[[ 34 -28 -32]
 [-27  24 -25]
 [ 15  32  25]]
=>
[-32  24  15]

[[ -6 -13 -30  -5]
 [ 17  24  15  10]
 [ -9  -9 -24  -6]
 [ 15  33  23   7]
 [ 17  26  15   6]]
=>
[-5 15 -9 15]

[[ -9   8   5  -6   7]
 [  6 -15 -31  -3  12]]
=>
[ 7 -3]

[[26 10 -4]
 [23 16  2]
 [16 10 -6]
 [20 16  1]
 [23  8 -5]]
=>
[-4 16 16]

[[ 26 -19]
 [ 23 -19]
 [ -6 -30]
 [  1  -6]]
=>
[-19  23]

[[-34  18 -29]
 [  3   1   5]
 [  1  -3   1]]
=>
[-29   1   1]

[[35 -1]
 [11  0]]
=>
[-1 11]

[[ 22   2 -34 -30]
 [ 19   2 -29 -26]
 [ 13   1 -20 -18]
 [-18  -2  29  25]
 [  6   1  -9  -8]]
=>
[-30 -29   1 -18]
---
[[ -9  36]
 [-11  36]
 [-18  31]
 [-13  29]
 [-10  34]]
=>
[[ -9  36]
 [-11  36]]

[[  4 -10  -4]
 [ 10   5  27]]
=>
[[  4 -10]
 [ 10   5]]

[[-18   0]
 [-11  24]
 [-16 -28]]
=>
[[-18   0]
 [-11  24]]

[[ 11  -9  -8]
 [ 15 -29  17]
 [  7  -7 -10]
 [ -5   5 -24]]
=>
[[ 11  -9]
 [ 15 -29]]

[[ -4 -36]
 [-15 -10]
 [-32 -22]]
=>
[[ -4 -36]
 [-15 -10]]

[[-14 -36]
 [  9   5]
 [ -7   5]]
=>
[[-14 -36]
 [  9   5]]

[[-10 -10  13]
 [-12 -22   2]
 [ -2   2 -30]]
=>
[[-10 -10]
 [-12 -22]]

[[ 26 -26   2   0 -36]
 [ 26 -27  17   4   3]
 [ 26 -28  24   3  -3]
 [ 26 -29   2   4   7]]
=>
[[ 26 -26]
 [ 26 -27]]

[[11 16 -2  8 29]
 [-2 -5 -1  2  4]]
=>
[[11 16]
 [-2 -5]]
---
[[ 34   6 -16 -28   5]
 [  3  13  18   5 -11]
 [ -7  -7   9  14  -1]
 [ -9  20  13   9  19]
 [ -8  12  11  11  13]]
=>
[[ 3 13 18]
 [-7 -7  9]]

[[ -5 -30   6   2 -12]
 [ 14  22 -17  15   0]
 [  6 -12 -18  -6  -5]]
=>
[[ 14  22 -17]
 [  6 -12 -18]]

[[-21  -4 -21]
 [-11 -25   9]
 [ 29  15  22]]
=>
[[-11 -25   9]
 [ 29  15  22]]

[[  1 -17 -16]
 [-18  -3  33]
 [  4  -2  -8]
 [ -7   6  -2]]
=>
[[-18  -3  33]
 [  4  -2  -8]]

[[-11   6  -1  26]
 [  5   1  -6  -6]
 [ -9   9   8   2]
 [  4 -11  -1 -10]]
=>
[[ 5  1 -6]
 [-9  9  8]]

[[-16 -35  22]
 [  9 -22   8]
 [-11  30 -13]
 [-13  -1  -8]]
=>
[[  9 -22   8]
 [-11  30 -13]]

[[-21  -7 -14   2]
 [ -4  -4  10 -11]
 [-28 -11 -21  -1]
 [ 14  -3  -5  -3]]
=>
[[ -4  -4  10]
 [-28 -11 -21]]
